Families of rows that turns and mirrors carry onto each other, the same ones carrying the whole set onto itself: the rest of each named row's family, in list order:
5 families of 6 rows:
Q199: [-13.8  10.4 -11.5  -2.2 -18.8  34.5  18.6  20.7   8.2  -1.2   0.7  32.8
  14.0  -8.6  11.5]
Q704: [ -5.0   3.4   1.6  -1.6   5.4  32.0  18.0  14.8  -0.3  10.5   1.2  23.1
  19.6 -24.1  25.4]
Q614: [  8.8 -18.5 -10.8  24.2  13.9  -0.6   5.6  14.5   7.8  -7.9   3.6 -23.5
   5.7 -35.9 -18.5]
Q701: [ -3.1   1.1  21.4   0.3 -17.6 -15.7   1.5  15.2  -1.0 -11.0  -4.7 -47.9
  -1.1  21.4  20.1]
Q500: [36.0 40.6 15.3  6.9 -1.7 -1.4 14.7 -5.8 13.3 11.4 14.8  9.4 10.9 23.3
 -7.2]
Q924: [  1.5   9.6  22.4  -2.2 -40.8  -5.9  -4.3  15.7  16.9 -18.3   0.7 -29.7
 -10.7  26.7  12.8]
Q318: [  0.2   8.1  24.2  17.5  13.4 -30.2 -22.7 -24.1  -2.1 -16.5  10.6  -0.2
   5.1 -14.0  16.4]
Q512: [ 10.2  -5.4 -41.6   2.2 -25.9  -1.1 -22.9  17.6  -3.8  -9.1 -12.8  -9.4
 -19.1   8.9  -4.6]
Q90: [  1.1 -23.2 -28.5  11.3  29.6 -17.0  -4.9   2.9   0.0 -11.8   9.8   1.1
  17.8  -5.6  -0.1]
Q662: [-16.0  -3.4 -23.2   9.2 -28.5  15.2  -6.0  20.9   0.4 -20.2  -7.3 -13.5
 -31.2 -15.0 -13.7]
Q267: [ -3.4  14.2  25.3  -0.8  -1.8  35.5  -0.7   3.2  -7.0  -1.3 -16.7  39.1
   8.3  -0.2  16.4]
Q744: [ 17.8  23.8  -5.2  -6.3  -7.1  -0.8  23.6  -2.6   5.3   6.4 -19.8  34.6
  11.6  24.1 -19.1]
Q244: [  2.2  21.0  20.8   2.9  20.7 -29.2  25.8 -22.3  -9.9 -11.0   6.6   2.8
 -14.3  -1.3  15.3]
Q189: [  0.3 -10.7 -13.6  12.6  15.9  -0.8  10.3   9.6   9.2 -17.4  28.1   0.7
  13.2 -35.8 -13.6]
Q175: [ -1.6  -7.4   5.1 -13.3 -16.6   0.3 -18.4  29.9  -1.4  -4.4 -14.1 -33.2
  -2.5  30.2 -10.1]
Q885: [ 21.2   6.6  -0.5  10.3 -38.5  12.0 -24.0   1.0  -8.1 -18.8 -20.5 -15.7
 -25.3 -10.2 -15.7]
Q717: [  5.8  17.3  -6.8  -1.5 -13.7  49.4  -3.0  11.2  -2.2  15.9  10.0  12.4
  13.6  -8.0  17.5]
Q710: [14.6 31.1 29.7  5.7 -6.6 -5.5 24.3  6.7 28.2 -5.6  2.8 28.8  0.2 22.2
 -2.8]
Q893: [ -6.4  13.3  10.9   7.7 -27.2   6.3   1.7  -0.4   3.8  -1.8 -10.9 -36.0
   7.5  44.3  14.3]
Q343: [  2.7   9.1 -21.1  -8.6   4.9  16.4  -3.1  19.0  -0.9   8.8  -5.0  44.5
   4.6  12.6  16.0]
Q245: [ -2.8   7.1  21.5  20.9 -30.7  -9.7 -36.4  12.1  10.1 -11.4 -22.1 -21.7
  -1.8  17.3   5.0]
Q988: [ -7.0  16.5  18.3  11.6  26.1 -17.1   1.4 -23.7 -10.0 -10.9  11.5 -18.7
 -26.9  14.9   0.8]
Q201: [ 29.1  35.5  19.3   6.9 -18.5  -7.9  24.3  18.0  17.0   7.1 -13.9   8.3
   1.2  25.8  -7.8]
Q889: [  1.9  -1.6  -0.8 -19.6  20.6 -23.6   1.3 -25.0 -21.5 -13.0  18.9  -6.5
  -0.4  -7.2   9.1]
Q707: [ 15.2  34.3  20.1  19.5 -17.8  -6.2  -5.0  -8.7  15.5   1.7 -17.4  37.8
  15.5  10.5   5.6]
Q811: [ -9.7   0.8 -31.0  23.6 -23.2  24.5  -2.9 -13.8  -9.1  -9.1 -15.9 -22.1
 -19.5  -9.7  -8.4]
Q525: [  9.7 -19.9  11.8  23.9  16.7  -4.2  -0.9 -12.3   1.5 -21.6   2.3 -11.9
  34.3 -21.2  -8.7]
Q672: [ -0.9   8.2 -20.7   8.7 -33.1  24.3   3.7  11.6  -5.5  -2.2 -27.2  -3.2
 -32.2 -18.9  -2.2]
Q505: [ -7.5   4.2  20.4   8.8   7.9 -32.0  16.2 -25.9   7.2 -29.8  16.0 -11.6
 -11.1   1.0  10.7]
Q739: [  1.6  -5.1  -4.6  29.5  35.5  18.3   0.6   5.7   6.5   1.0  12.6  -3.3
   8.1 -20.0 -23.6]

Which other rows belong to the same family as Q500? Q717, Q893, Q988, Q811, Q739
Which other rows belong to the same family as Q90? Q318, Q512, Q343, Q245, Q707
Which other rows belong to the same family as Q704? Q614, Q701, Q244, Q201, Q672
Which other rows belong to the same family as Q505? Q199, Q924, Q662, Q189, Q710

